(in the rows, 128 means zero)
The rows below come in pairs that one turn or mirror swaps. Which row does each named row swap with?
Peba: [ 97 136 130 152 105 158 149 127 111 122 132 107 139 149  98 156 134 112
 131]
bal: [148 140 114 152 118 127 130 115 103 102 114 118 147 112  94 145 158 111
  91]
Niti: [137 127 112 150  96 127 134 145 109  83 146 151 125 111  86 134 140 130
 136]
kagor: [108 125 133 104  85 139 137 147 120 134 143 129 132 125 110 138 149 103
 134]
gigu: [102 136 147 157 132 114 119 126 132  97 108 127 135 137 112 177 153 131
 134]
diber: [137 117 116 132 115 126 122 131 108  75 137 148 143 128 122 143 135 141
 147]
feni: [132 141  99 151 115 126 138 111 109  98 121 124 142 108 108 152 161 132
  82]
Tig: [136  99 119 128 119 129 150 134 105  79 139 133 131 123 117 135 140 135
 131]
boz: [106 140 142 157 128 115 121 124 135 102 107 121 143 145 110 177 146 131
 134]
pase: [ 99 135 146 156 128 114 120 126 131  99 108 125 134 139 108 179 153 128
 133]
kuluv: [129 104 118 139  85 123 137 121 116  94 129 144 146 127 100 127 132 137
 146]
Nilol: [108 124 136 103  88 138 138 155 116 127 147 120 132 125 124 147 153 105
 127]
per: [128 130 131 152 113 135 143 135 116  64 137 148 131 115 113 136 146 142
 136]
Lezos: [141 145  97 137  99 133 121 108 109  95 121 116 144 107  97 153 146 124
  93]
toze: [141 139 118 140 102 126 143 112 101  98 111 119 150 102 104 148 155 102
  94]
zupe: [ 94 135 127 153 116 155 146 127 110 128 138 107 133 147  99 147 133 108
 128]
dunu: [111 125 137 103  85 129 131 151 121 131 134 137 130 127 114 146 157 104
 141]
Ruvuf: [108 149 119 124 144 112 107 144 143 115 137 136 122 114 116 145 158 116
 110]
namen: [112 151 114 127 137 109 110 148 151 117 136 142 118 119 110 149 161 123
 115]
lasi: [106 138 141 164 139 114 125 124 128  94 107 127 132 139 106 173 150 131
 130]
desof: [107 127 137 101  88 140 133 148 122 128 140 131 131 123 110 147 158  97
 133]
zavu: [134 111 140 131  97 123 134 132 119  73 135 148 146 131 100 141 121 129
 138]
borum: [132 120 125 146 109 123 120 132 107  69 126 149 129 116  95 137 143 139
 143]
fosa: [104 125 133 105  93 135 138 157 123 133 144 127 130 123 117 150 155 104
 131]
ran: [116 155 117 120 132 113 108 148 151 122 136 141 124 119 118 149 148 121
 111]
neb: [137 142 115 136 105 134 134 110  98 106 130 108 159 108 102 143 137 113
  95]
kune: [139 119 122 136 119 127 135 120 116  74 129 148 128 117 102 122 125 130
 142]
pudo: [146 144 106 135 111 124 130 115 122 103 107 125 161 123  82 140 164 114
 102]
Direl: [134 150 110 157 118 134 136 131 104  95 128 122 147 113  94 146 152 112
  80]
leset: [144 143 118 134  98 114 134 117 116 101 138 121 161 103 107 162 134 121
  91]
Popo: [145 104 133 134 108 133 137 122 108  81 132 143 130 128 102 135 127 131
 142]
Viri: [101 140 135 159 138 115 119 128 135  98 108 124 135 142 107 171 148 134
 129]
bedog: [111 151 117 127 141 108 115 146 150 109 132 139 116 114 115 149 161 133
 111]
pudap: [105 137 144 162 131 111 121 130 132  97 110 130 131 139 109 176 156 128
 134]
vak: [138 145 112 154 116 127 134 113 107  95 124 115 154 107 111 144 162 115
  84]
kida: [107 154 117 122 137 114 108 146 150 120 134 137 122 117 110 149 160 120
 113]
zoki: [134 102 114 141  95 119 120 133 105  80 132 134 134 114 108 132 133 133
 140]
kave: [ 98 130 127 147 106 154 152 130 107 125 133 106 140 149 101 151 137 109
 131]
nit: [138 154  97 141 103 138 129 120  95 107 123 121 164 120 104 148 161 110
 102]
mir: [111 127 130 106  82 135 143 151 125 136 139 124 137 122 108 143 156 101
 130]
sipe: [101 136 140 168 136 115 122 131 130  98 111 126 135 141 110 172 145 132
 132]
getem: [110 156 112 122 143 117 112 142 137 125 134 134 120 116 118 146 157 121
 104]
nadop: [112 131 132 112  88 136 137 162 121 132 141 134 125 121 117 151 158 101
 127]
pogi: [110 152 120 125 138 108 106 141 142 114 129 137 117 111 116 149 164 127
 108]
sav: [110 125 131 105  87 132 142 153 126 134 146 127 131 126 118 151 157 101
 127]
Neta: [111 160 117 127 136 114 102 146 149 114 128 138 124 119 108 146 161 126
 113]
puzas: [105 129 129 105  82 138 134 147 123 136 145 124 133 124 107 139 152 106
 127]
fubor: [ 98 139 127 151 113 160 148 126 112 127 136 109 136 146 101 143 133 109
 129]
Sevev: [135 152 126 146  97 131 142 116 120 104 126 114 175 111 102 136 144 113
 102]
Bibop: [101 133 132 152 109 154 153 122 107 125 132 108 142 149  98 149 132 108
 132]
Melo: [ 99 135 123 157 113 157 151 132 108 123 137 107 130 149 102 149 138 113
 131]
radi: [108 147 120 125 134 108 107 147 146 109 131 138 116 113 117 150 164 132
 109]
tep: [138 114 130 135  97 136 134 122 119  77 135 147 141 129 101 126 136 134
 146]
nifu: [101 135 125 149 112 156 151 123 114 128 140 108 139 149 102 148 128 106
 127]

sipe swaps with Peba
nadop swaps with ran
Bibop swaps with lasi
Ruvuf swaps with desof
borum swaps with neb
kune swaps with toze

The rows below come in pairs that one turn or mirror swaps. Which row does each named row swap with?
Sogef: [114 122 167 128 149 112 114 120 126 124 126 139 152 135  87 107  74 126
 126 122 105 111 118 121 143 150 128 135  86]
Veman: [140 110 185 149 128 122  90 107 142 110 134 126 126 110 123  91 100  99
 142 108  96 104 118 142 104 129 118 125 104]
Kugi: [133 106 186 143 127 118  92 107 131 108 137 132 129 114 127  99 106 105
 140 105  87 111 119 155 110 129 117 130 108]
tus: [111 131 165 151 132 115 127 119 156 131 159 120 166 103 109 119  87 104
 135 122 124 141 107 167 152 124 131 136 103]
Diz: [133 129 131 131 140 129 107 112 133 119  95 151 122 140 141 108  89 122
  99 139 126 127 116 160 114 107 112 135 106]
Vezir: [138 112 139 143 140 109 120  92 113 133 141 119 150 141 128 111  93 115
 106 140 116 136 128 146 111 154 100 172  91]
tuv: [138 118 140 129 142 123 117  89 105 128 150 119 149 139 131 123  87 115
  92 142 135 136 116 139 116 154  94 154 101]
kanur: [107 141 164 158 143 114 119 127 146 145 161 116 154 116 119 114  98 108
 153 116 125 132 114 159 146 139 146 132 105]
bok: [113 141 163 151 130 124 125 118 152 139 156 119 158 123 116 121  94 109
 146 113 114 124 123 153 167 130 143 137 105]
Sev: [100 126 107 139 121 124 133 118 125 115 143 119 147 117 128 126  90  91
  89 123 146 119 108 136 117 131 132 132  95]
kav: [105 126 161 156 133 127 120 123 149 131 157 103 170 125 126 126  92 102
 144 125 121 128 123 175 153 128 125 146 103]
sasi: [138 121 159 148 133 125 102  83 118 137 150 107 145 141 130 122 104 122
 102 138 129 135 126 142 130 151  98 162 104]
gorar: [106 119 171 125 133 129 125 113 140 117 138 148 151 149  92 101  78 109
 136 124 100 104 108 123 133 157 117 135  91]
Bubek: [124 119 120 152 138 148 128 102 126  94 107 140 145  93 143 136  86 119
 116 115 132 113  95 135 117 146 135 137 116]
fasad: [130 111 145 145 138 123 110 100 105 130 145 126 154 137 148 109 102 119
  96 137 134 139 122 134 115 149  95 152  93]
kenup: [140 107 190 147 128 120  97 107 137 101 137 126 130 122 118 103 104  98
 141 124  92 113 119 144 100 131 110 128  97]
dised: [110 142 153 160 134 117 125 118 155 144 158 116 153 120 122 122  91 109
 137 124 120 139 125 158 156 133 142 139 113]
daf: [130 114 179 144 140 120  84 103 138 112 132 124 131 112 118 104 106  95
 143 115  89 110 108 147  99 130 116 130 112]
Mavim: [137 134 131 134 137 130 109 100 136 127  90 135 124 144 134 100  85 116
 110 146 120 128 116 158 113 113 112 123 104]
rutap: [127 138 126 129 137 130 104 108 136 127 100 146 130 144 130  97  92 113
 103 152 122 127 111 163 100 111 113 135 107]
gisog: [136 129 144 155 124 129 116 114 102  92 118 109 137 115 114 101  81 121
 120 124 138 136  82 149 104 127  96 156 105]
dol: [139 112 142 147 150 120 119  96 100 142 143 110 133 133 130 112  86 110
 103 130 124 132 121 137 121 160  99 160  93]
natir: [113 118 106 143 127 122 135 109 121 127 149 120 142 125 129 125  90  99
  93 115 138 107 116 135 125 128 151 133 110]
botu: [137 134 125 131 143 124 112 112 138 137 106 135 126 150 143 108  82 115
 113 134 129 113 111 163 103 107 108 126  98]
zab: [144 136 131 142 138 129 103 110 131 129  94 144 128 140 134 104  89 123
 102 138 128 131 108 153 113 108 101 127 116]
Gez: [126 130 109 152 139 148 130 104 121  98 111 134 128  97 136 142  87 106
 122 121 124 122  93 148 117 144 137 150 110]
Tosol: [110 127 162 136 123 151 129 110 139 119 160 150 140 104 133  98  82 100
 154 136 112 116 111 188 127 149 136 133 113]
Pimab: [138 124 157 154 123 124 116 107 108  84 124 114 142 116 113 112  89 125
 113 109 136 140  78 144 104 126 101 142  94]
sov: [123 131 119 150 129 154 125 102 106  93 108 128 143  94 133 134  91 111
 116 111 131 113 104 152 128 143 133 151 110]
Feka: [131 111 182 143 116 122  92 104 139 108 137 133 132 122 120  85 108 105
 136 112  95 109 112 146 103 129 117 118 114]
did: [ 97 123 149 148 132 160 116 117 130 131 157 161 165 104 133  96  79 123
 144 132 123 122 119 176 129 138 137 139 115]
ges: [103 124 158 141 123 150 122 110 126 132 160 153 167  98 134  91  80 118
 153 138 125 116 115 173 130 154 141 140 117]
Banu: [119 126 169 131 137 157 109 104 123 115 161 145 156 100 137 105  87 120
 146 143 125 100 124 180 126 149 135 145 124]
noda: [125 127 129 139 142 160 115 108 120  82 108 138 152  94 129 140  84 125
 118 134 129 108 103 140 120 137 131 154 110]
rutin: [138 102 181 142 123 118  86  98 139 118 131 128 130 116 126  88 103 100
 141 115  93 117 105 149 103 135 123 125 103]
nik: [120 120 169 125 134 119 120 127 120 126 122 144 156 136  87 104  69 113
 122 134 106 101 113 120 133 140 123 124  87]
Revob: [111 131 109 132 119 119 140 125 130 121 145 110 151 119 126 122  85 104
  87 127 139 121 123 138 129 121 133 132 103]
tuzi: [136 124 125 138 133 114 101 110 140 122  97 146 134 154 136 105  87 126
 106 137 127 129 109 150 114 103 115 131 109]
pumu: [140 114 180 149 133 126  96  93 132 117 134 134 123 114 124  89 102  98
 139 106  95 110 123 156 102 133 116 124 107]
tora: [141 118 156 156 126 127 119 115  99  95 122 115 129 114 115 100  88 121
 107 118 134 129  82 149  97 123 101 143 108]
zal: [112 123 124 134 124 119 135 113 110 119 148 116 136 108 123 127  93  89
  84 123 145 107 118 140 125 129 137 116 107]
zun: [138 129 139 145 151 121 122  92 103 131 139 127 142 130 123 117 100 118
 106 134 128 134 116 141 125 154  82 162 100]
bepe: [144 121 136 139 138 126 111 118 130 122  99 141 127 156 138 106  87 121
 109 154 122 124 118 152 109 112 109 134  97]
bugum: [108 128 165 159 130 116 122 120 148 129 156 113 166 111 114 117  93 105
 144 115 108 134 109 155 161 127 135 142 107]
likep: [140 135 130 137 132 138 107 108 144 124 100 142 126 143 145  97  88 122
 100 147 131 127 116 158 111 110 112 137 100]
Sir: [111 120 112 132 129 116 136 111 124 121 152 122 136 123 130 125  92 102
  88 130 146 113 114 130 127 131 139 125 110]
tene: [137 118 175 140 123 111  97 104 148 103 137 124 136 120 123  96 108 103
 143 105  91 114 107 156 101 124 116 132  87]
bop: [122 128 165 140 134 136 117 118 114 132 147 139 129 164 127  83  75 133
 144 125 136 101 106 162 120 132 135 123 118]
sibeg: [121 118 116 127 131 102 136 124 122 107 148 123 145 114 119 132  90  99
  99 125 144 106 115 131 115 138 151 127  97]
temik: [116 132 118 146 138 155 126  93 120  98 117 130 146  89 125 144  84 118
 121 122 142 123 103 130 116 145 127 139 116]
bopif: [110 116 173 122 145 121 128 115 143 122 129 136 145 147  93 120  63 106
 136 130 105 113 124 129 121 150 113 131  89]
noso: [106 114 121 141 116 115 135 123 128 118 152 123 146 106 125 128  85  89
  89 120 132 111 111 127 122 135 135 129 103]
rupat: [ 92 126 158 134 129 143 120 107 138 123 151 144 158 112 124 104  78 116
 163 129 135 110 120 185 135 152 145 131 116]
Mogu: [116 111 149 135 139 125 110  89 110 134 148 114 145 139 125 112  94 124
  88 132 128 131 133 147 128 153  91 156  96]
bopa: [147 128 133 131 135 114 105 106 122 126  93 139 130 143 133 102  92 128
 100 136 120 125 111 158  97 113 123 140 104]
kun: [132 125 105 152 133 147 122 102 117  86 115 133 143 105 134 141  81 116
 123 123 130 107  93 145 116 140 121 140 115]
Gomil: [115 127 170 133 124 136 106 116 123 123 148 129 121 154 116  83  79 126
 155 125 134 102 100 159 110 139 134 130 123]
vupur: [115 124 120 151 143 154 117  94 123  95 135 142 137  82 122 137  88 123
 118 114 136 122 110 134 105 143 133 136 111]
Doma: [113 131 153 132 134 154 111 117 148 129 155 145 145 101 125  99  79 113
 155 126 122 100 104 182 127 151 140 142 119]
Tak: [117 125 165 150 138 110 113 131 151 139 166 109 159 111 117 123  95 106
 142 112 117 126 114 149 150 139 146 140 109]
Sized: [120 130 176 148 127 137 114 117 125 119 141 137 124 166 114  87  81 141
 144 126 129 112 101 159 113 126 133 126 123]
vupug: [121 119 116 129 121 120 133 116 118 121 150 124 144 109 129 130  97  93
  84 122 146 114 109 133 130 130 133 137  98]
mikob: [142 123 134 139 136 134 105 106 140 121  93 155 126 141 131  99  83 119
 103 136 128 130 105 157 107 115 113 133  96]
Lovu: [ 97 126 168 143 126 144 106 115 140 112 159 147 152 119 131 107  71 118
 159 135 133 113 103 169 138 157 145 148 121]
bima: [120 137 119 155 134 137 123 103  95  88 125 128 144  86 127 131  72 111
 114 128 145 114 106 142 115 140 122 149 115]
Dubo: [122 125 164 135 123 142 115 111 138 112 167 151 156 109 134 102  84 116
 163 138 121 111 109 188 131 150 129 127 118]
Sif: [111 130 164 161 124 122 114 123 150 132 146 118 164 125 120 119 100 114
 142 123 118 134 104 158 163 133 153 145 109]
sudel: [112 127 164 140 131 144 115 120 128 119 143 134 126 165 120  88  74 131
 150 120 132 107 101 161 117 131 139 128 119]
dolo: [129 109 196 136 130 127  93  99 142 117 126 121 134 127 113 100  92 103
 135 109  93 113 114 160 100 120 113 119 103]
tivuv: [111 122 165 136 134 127 135 110 127 116 119 146 151 148  91 106  72 119
 131 123  97 113 120 121 134 144 125 133  87]
mide: [107 121 172 125 132 128 129 112 140 118 133 140 143 147  89  96  70 113
 128 132 105 124 115 129 135 152 122 136  73]
zak: [119 124 168 134 129 148 109 114 133 114 164 146 147 105 129 113  87 120
 149 132 133 106 106 187 125 157 140 133 126]
buf: [113 104 108 134 123 118 120 135 137 117 142 121 141 113 129 138  89  85
  96 133 135 131 103 143 130 120 134 131  97]
gusol: [115 135 150 152 130 112 117 121 144 128 166 112 143 120 116 116  98  99
 150 126 111 129 136 161 148 127 148 128 109]
visaz: [112 129 170 142 128 150 126 102 136 120 152 148 157  94 143  94  87 119
 146 134 124 114 123 181 133 149 135 127 121]
fuz: [124 136 106 145 130 153 121 100 128  93 123 128 136  87 126 130  89 115
 114 116 130 108 101 155 111 141 127 154 113]
nopib: [136 106 182 144 125 111  91 100 136 112 142 125 134 117 121  92 100 100
 140 110  99 112 124 151 106 121 108 115 111]
fises: [125 137 117 155 127 156 126 112 109  86 114 129 151 103 124 134  81 119
 117 124 132 107  99 161 116 140 128 148 114]
nuvis: [112 126 170 125 126 152 115 114 134 120 154 153 143 103 130 106  87 117
 149 130 135 114 108 183 138 154 147 132 117]
zeduv: [116 122 112 149 133 135 122 100 112  98 118 126 153  91 127 136  85 111
 118 114 146 118 101 152 115 150 130 145 109]
Zok: [110 132 180 137 144 127 126 124 130 115 128 144 155 137  99 109  74 117
 143 125 107 116 125 113 132 142 120 117  85]
sosel: [137 106 156 136 143 119 119  90 107 141 151 124 140 128 128 120  94 115
 101 133 130 142 116 146 120 157  91 159 103]
tob: [140 120 150 153 125 120 117 114  98  90 131 110 135 103 120 100  89 120
 114 113 139 137  85 154  98 127 103 149  95]
kigav: [118 124 179 130 141 124 121 113 129 116 135 137 162 146  92 108  67 112
 139 127  93 117 114 124 137 150 125 132  93]

gisog swaps with Gomil
tene swaps with botu
Revob swaps with Tak
vupur swaps with did
nuvis swaps with sov
Kugi swaps with Diz
ges swaps with temik
bop swaps with Pimab
noda swaps with Banu
dolo swaps with bopa

